Here are some points:
[-1.3 -1.8 -2.1 -0.6 -1.3  0.  -0.3 -0.2 -1.   0.5 -0.5 -0.4  2.  -0.4
  0.   0.6  0.   0.3]
[ 0.1 -0.1 -1.2  0.1 -0.1  0.   0.3 -0.4 -1.   0.7  0.8 -0.2  0.3 -0.4
 -0.2 -0.9  0.4  0. ]
[ 0.   0.   1.  -0.7  0.4 -1.   1.6 -1.4 -1.5  1.2 -0.2 -0.7 -0.7  0.1
 -1.6 -1.5 -0.6 -1.7]
[ 2.5 -0.6  0.1 -1.3  0.3  1.8 -1.2  0.6  3.3 -1.  -0.1  0.4 -1.  -1.3
  0.9 -0.9  0.9  2.2]
[-0.2  0.  -0.2 -0.5  0.   0.1 -0.4 -0.9  0.   0.3 -0.3  0.   1.2 -1.5
  0.9  1.5  0.7  0.8]
[ 0.7 -0.8  0.8 -0.5  0.7  1.8 -1.9 -0.1  3.8 -0.2 -0.6  0.6 -1.6  0.8
  0.1 -0.1  1.8  2.2]
[-0.8 -0.7 -1.1  0.9  0.5 -0.2 -0.9  0.9 -0.8 -0.4 -1.4  0.   0.6  1.8
 -0.2 -0.1  1.  -0.6]
[ 1.2 -0.4  0.8  0.2 -0.2  2.  -0.8 -0.9  1.1 -0.9  0.5 -1.  -1.9 -0.6
 -0.3  2.8 -1.1  0. ]
[-0.1  0.   0.1 -0.1  0.8 -0.3  0.2  0.2  0.5 -1.2  0.1  0.2 -1.8 -0.8
  0.   0.2  1.4  1.1]
[ 0.6  0.  -1.4  0.4 -0.3 -0.8  1.6 -1.4 -0.8 -0.1 -0.8 -0.5  0.8  0.4
 -1.3 -0.3 -0.6  0.5]
[-1.8 -0.4 -0.4  0.1 -0.5 -1.1  1.3 -0.1 -0.9  0.4 -0.3  0.7  1.   0.7
  0.8  2.5 -0.1  0. ]
[-0.4  0.2  0.8 -0.8 -0.3  0.2  0.5 -1.3  1.1  1.5  0.8  1.2 -0.1  0.9
 -1.   0.5 -1.8 -1.4]
[ 0.9  0.3  1.4  0.1  0.6  0.4  1.4  1.4  0.9  1.3 -1.3  1.   1.7  1.8
  0.2 -1.7  0.  -1.3]
[ 0.7  1.1 -2.2  0.9  0.5 -1.   1.5  0.4 -0.2  0.2 -2.1  0.8  1.3  0.5
  1.4 -2.3  0.4 -1.6]
[-1.1  1.1 -0.6  0.6 -0.6 -0.3  0.6 -0.7 -1.1  0.5  1.2 -1.3  0.6  0.1
 -0.8 -1.4  0.2 -1.4]
[ 0.8 -0.9  0.6 -0.2 -0.7 -0.9  0.5 -0.5 -1.1 -1.3 -0.1 -1.1 -0.8 -1.6
  0.1  2.   0.   1.1]
[-0.7 -0.1 -0.9  0.1 -0.3 -0.6  0.4  0.1 -3.1  0.6  0.6 -0.2  1.9 -0.3
  0.  -0.2 -0.6 -0.5]
[ 0.3  1.3  1.4 -0.8 -0.3 -1.7 -0.9  1.4  1.5 -0.3  0.1 -0.2  0.3 -0.6
  0.5  0.1  0.1 -0.4]
[-1.1 -0.5 -0.1 -0.3 -1.  -1.1 -0.4  0.2  0.6 -0.2  0.2 -0.5 -0.2  1.3
 -0.7  1.5  0.6 -0.3]
[-1.3 -1.   0.2  0.4  0.5  0.   1.2  0.1 -1.7  2.3  0.1  0.   1.   1.8
 -1.3 -2.8 -0.2 -2.6]
[-0.9  1.1 -1.9  0.5  0.   0.2  0.9 -0.1 -0.9 -0.8  0.3  0.1  1.7 -0.1
 -0.2  1.9  0.5  0.9]
[ 1.6 -0.9 -0.8  0.7  0.2  1.4  1.7 -1.2 -1.4  1.3 -0.9  0.5  1.1  0.7
 -0.7 -3.7  0.  -2.5]
[ 0.2 -0.1  1.  -0.1 -0.9  0.1  0.4 -0.4 -0.4 -0.3  1.8 -0.2 -0.8 -1.1
  0.2  0.6 -2.2  0.5]
[-0.6 -0.4 -1.2  0.5  0.7 -0.9  2.2 -0.7 -0.9  2.  -2.2  1.8  1.5  0.6
  0.5 -3.  -0.2 -2.3]
[ 0.8 -0.8  1.1  0.2  1.   0.7 -0.9 -0.2  0.3  0.8  1.3 -0.6 -1.6 -0.7
 -0.3  0.1 -0.5  0.3]
[ 1.1  0.2  0.7  0.2  0.2 -0.1 -0.5 -0.1  0.3  0.2  1.1  0.3 -1.1 -1.6
  1.1 -0.9 -0.1  1.3]
Here are 24 more points, each followed by its number:
[ 2.3 -1.2  1.7 -0.6 -0.4  1.1 -3.  -0.5  4.  -0.6  0.5 -0.4 -3.5  0.2
 -0.2 -0.9  0.6  1.5] 0
[ 1.2  2.3  0.9  0.3  0.2 -0.7 -1.5  0.6  1.3 -1.   1.2 -0.4 -1.7 -1.5
  0.5  0.2 -1.5  0.8] 1
[-0.2  1.4 -0.2 -0.4 -0.2 -1.7  0.1  1.4  0.1  0.5 -0.6 -0.2  1.9 -1.
  0.9  0.3  0.9  0.8] 2
[ 0.5  1.9 -1.1  0.3 -0.8  0.7 -1.7  0.8  1.4 -1.   1.2 -0.5  0.1  1.4
 -0.3 -1.3  0.2 -0.1] 3
[-0.2 -1.8  0.1  0.4  0.3 -0.1 -0.1 -0.6 -1.3  0.  -0.6  1.   0.4  0.
  0.5 -2.   0.6 -0.8] 4
[-0.9  0.4  1.9  0.9 -1.2 -0.3 -2.1  1.2  1.9 -0.1 -0.1 -1.4 -1.2 -0.1
  1.5  0.5  1.1  0.7] 5
[ 1.3 -0.7 -1.2 -0.5  2.  -0.5  0.7  0.6 -0.2  1.8 -0.9  1.1  0.1  1.2
 -0.3 -2.9  0.  -1.4] 6
[ 1.1 -0.3  1.9 -0.7 -0.1  0.3 -1.4  0.6  1.1  1.   0.8  1.5 -0.8  1.5
  0.4 -2.9  0.3 -0.9] 7
[-1.2  0.4  0.5  0.8 -0.7 -1.4 -1.7  1.1  0.8  1.2  0.8  0.8  0.6 -1.2
  0.2 -1.1  0.9 -0.5] 8
[-1.  -0.3 -0.5 -0.1 -0.3  0.3  3.1  0.  -3.2  0.1 -1.  -0.4  1.4 -0.2
 -0.7 -0.5  0.3  0.1] 9
[ 1.1  0.4 -1.  -0.1 -0.1  0.6 -1.  -0.4 -1.2  0.   1.   0.2  1.1  0.6
 -0.5 -0.7 -0.2  0.5] 10
[ 2.3  1.3  0.7 -0.7  0.   1.5 -0.6  0.4  2.5 -0.3 -0.2 -0.7 -3.2 -0.7
 -0.9 -0.2 -0.6  0.5] 11
[ 0.3  0.9  1.2 -1.  -0.5  0.1 -0.9 -0.2  1.8  0.3  0.6  0.1 -1.3 -0.6
 -0.8 -0.2  1.1  2.3] 12
[ 0.9  2.1  0.3  0.5 -0.4 -1.2  0.3  0.2  0.2 -0.1  1.4  0.8  1.1  1.7
 -0.5 -1.6 -0.2 -0.7] 13
[-0.5 -0.6 -1.7 -0.2 -0.7  0.3  0.9 -0.8 -0.4 -1.  -1.3 -1.5  0.6  0.3
 -0.8 -0.6  0.5  0.4] 14
[-1.5  0.1 -1.1 -0.2 -0.2  0.4 -0.3  0.  -1.7  0.   0.2  0.4  2.  -0.2
 -0.1  1.5 -1.3 -1.1] 15
[ 0.5  0.3 -0.2 -0.5  0.2  0.8  0.1  0.6  2.3 -1.5  0.5  0.1 -0.4 -1.3
  0.8  0.5 -0.1  0.9] 16
[-0.7 -0.5 -0.2 -0.3 -0.3 -0.5 -0.2  0.   1.  -1.  -0.5  0.4 -0.1 -0.8
  0.9  4.1 -0.1  1.6] 17
[-0.5  0.1  0.6  0.6 -1.  -1.2 -1.5  0.   0.7 -0.9  1.1  0.9  0.   0.
  0.6 -0.1 -1.  -0.8] 18
[ 0.9 -1.1 -0.1 -1.3  0.4  0.8  1.3 -1.5 -1.4  1.3 -2.1  0.4  1.2  0.7
  0.  -0.7  0.  -1.1] 19
[-0.8  1.5 -2.   1.   0.2 -1.2  2.1 -0.2 -3.2 -1.   0.  -0.3  2.4  0.2
  0.8  0.8 -0.8 -0.3] 20
[ 1.1 -0.3  1.1  0.9  0.1  0.8  0.5 -1.5 -1.   0.7  0.8  0.  -0.2  0.5
 -0.9 -0.8 -0.4  0. ] 21
[-0.1  0.9  0.4  0.  -0.6 -0.6 -0.7  0.6  0.8 -0.5  0.2 -0.5 -0.8 -1.4
  0.7  2.8  0.2  0.5] 22
[-1.8 -0.3 -2.5 -0.4  0.2 -0.8  2.4  0.8 -2.8  0.8 -0.3  0.3  1.5 -0.9
 -0.3  0.   0.1  0.1] 23
Which of these numbered points is nearest to each point below, looking only along the 6 directions in which the first points spread most? Its number follows each.
[ 0.9 -1.9 -1.8 -1.4  2.2  0.2  0.9 -0.7 -0.4  0.4 -0.8  1.  -0.6  0.
  0.  -1.6 -1.2 -1.7] > 19
[ 1.  -0.7  0.9  1.   0.6  1.2 -1.  -1.5 -0.6  0.1  0.7 -1.3 -2.4  1.1
 -3.  -1.2 -0.6 -0.8] > 21
[ 0.4 -0.1 -0.2  0.9  0.2  1.2 -0.4 -0.9 -1.   0.7  0.3 -0.6 -0.1  1.6
 -0.8 -2.1  1.3 -1. ] > 4
[-3.3 -0.4 -0.5  0.  -0.7  0.6  0.8 -1.2 -1.7 -0.7 -0.8  0.5  0.5  0.1
 -0.1  3.   0.7  0.5] > 15
[-0.4  0.9  0.   0.2 -1.5 -2.3 -1.   1.3 -0.7  0.1  0.5 -0.4  2.8 -1.
  1.   2.  -0.3  0.9] > 2
[-0.5 -1.3  0.4  0.1 -0.2  0.8  2.   1.   0.3  1.7 -0.7  0.4  0.4  1.
  0.3 -1.3  0.8 -0.1] > 4
[ 0.2  0.5 -0.9  0.7  1.1 -0.3  0.9 -0.7 -0.6  1.6 -1.6  1.3  0.7  1.4
  0.3 -3.8 -0.7 -1.6] > 6
[ 1.7  2.2  1.3  0.4 -0.7 -0.6 -0.7  0.  -0.3 -1.1  1.1 -1.2 -1.5 -1.4
  0.5  1.  -2.6  0.2] > 1
[ 2.  -1.  -1.2 -1.5  1.3  1.2 -0.8 -0.2 -0.3 -1.3 -0.5 -0.3 -1.  -0.7
  1.7  1.6 -0.4  1.4] > 16
[-0.7 -0.6 -1.9  1.   0.1  0.6 -0.6 -0.8 -1.  -1.  -0.8 -0.5 -0.1  0.1
  0.2 -0.1  1.2 -0.1] > 14
[ 0.4  0.5  0.   0.1 -0.4 -0.2  1.1 -0.1 -1.3  0.  -0.3 -0.7  1.  -0.3
  0.8  0.5  0.2  0.4] > 10
[ 0.5 -0.6 -1.4  0.9  0.8 -0.4  1.4 -0.1 -1.1  0.7 -1.9 -1.   1.3  0.4
  0.   0.8  1.4 -0.3] > 14
[ 0.9  0.8  1.7  0.2 -0.6 -2.3 -1.7  2.1  1.5 -0.3  2.  -0.2 -0.5 -0.3
  0.4  0.  -1.1  1.4] > 1
[ 1.   0.6  0.9  0.2 -0.8 -0.3 -1.5 -0.7  2.1  0.6  0.4  0.8  0.4  1.1
 -1.4 -2.6 -1.3 -0.8] > 7
[-0.5 -0.3  0.4  0.2 -0.2 -1.5  1.  -1.3 -1.1  0.6 -0.7 -0.2  0.6 -0.1
  0.   1.5  0.1 -0.8] > 15
[ 0.5 -1.4 -0.7 -0.9  1.3  1.  -0.4  1.4  0.3 -0.8 -0.1  1.  -1.  -1.7
  0.9  2.6 -0.6  1.7] > 16
[ 1.8  1.8 -0.2  0.   0.1 -0.1 -2.1  0.7  0.8 -0.3  1.  -0.4 -1.4 -0.1
 -1.9 -1.7 -1.1 -1.7] > 7
[-1.9  0.4 -0.3  1.7  0.7 -1.3 -0.3  1.4 -0.3  0.9  1.   0.7  1.9  1.
 -0.9 -1.2  1.2 -1.5] > 8
[ 0.4  0.9 -0.5  0.9 -0.1 -0.9  1.9 -1.5 -2.   0.8  0.7  1.1  1.1  1.9
 -0.6 -1.5 -1.5 -1.6] > 19
[ 0.4  0.   0.8  0.   0.9  1.4  0.   0.7 -1.8  1.6 -0.3 -0.5 -1.2 -0.4
 -1.9 -0.5 -0.1 -0.4] > 21
[ 1.6  1.1  1.7 -0.2 -0.4 -0.1 -1.6  0.   3.9 -0.5 -0.1  0.4 -2.2 -0.8
  2.  -2.8 -0.1  0.6] > 11
[ 0.1  0.7 -1.2 -0.4 -1.1 -1.   0.4 -0.1 -0.9 -0.5  0.1  0.7  1.  -0.6
  0.1  2.1 -0.4  0. ] > 15
[ 1.2 -0.9 -0.7 -0.2 -0.4  0.6  0.9 -0.7 -1.8  0.1 -0.2 -0.4  1.   0.4
 -0.5  0.1 -0.2 -0.1] > 10
[-2.   3.2 -0.2  0.3 -0.7 -1.4 -0.2  1.2 -0.9  0.7  0.5  1.8  2.8  2.1
 -0.8 -1.8 -1.2 -2.3] > 13
[ 0.4  1.4  1.   1.2 -1.  -0.9 -1.   1.9  1.2 -1.6  0.6 -1.2 -0.5 -0.6
  0.6  1.  -0.1 -0.1] > 5
[ 0.1  1.5 -1.1  0.6 -0.4 -0.4 -0.7  0.2  0.2 -1.2  0.   0.2  1.3  0.9
  0.6  0.5 -0.7  0.2] > 2
[-0.3  0.6 -1.  -0.5  0.6  0.4 -0.3  0.6 -0.3  1.5 -1.8  0.3  1.6  1.8
 -0.4 -3.7  2.8 -0.9] > 6
[-1.4  1.7 -1.   1.5 -0.6 -1.   1.2  0.2 -2.2 -0.5 -1.7 -0.4  2.4  0.8
  0.2 -0.3  1.6 -0.8] > 23
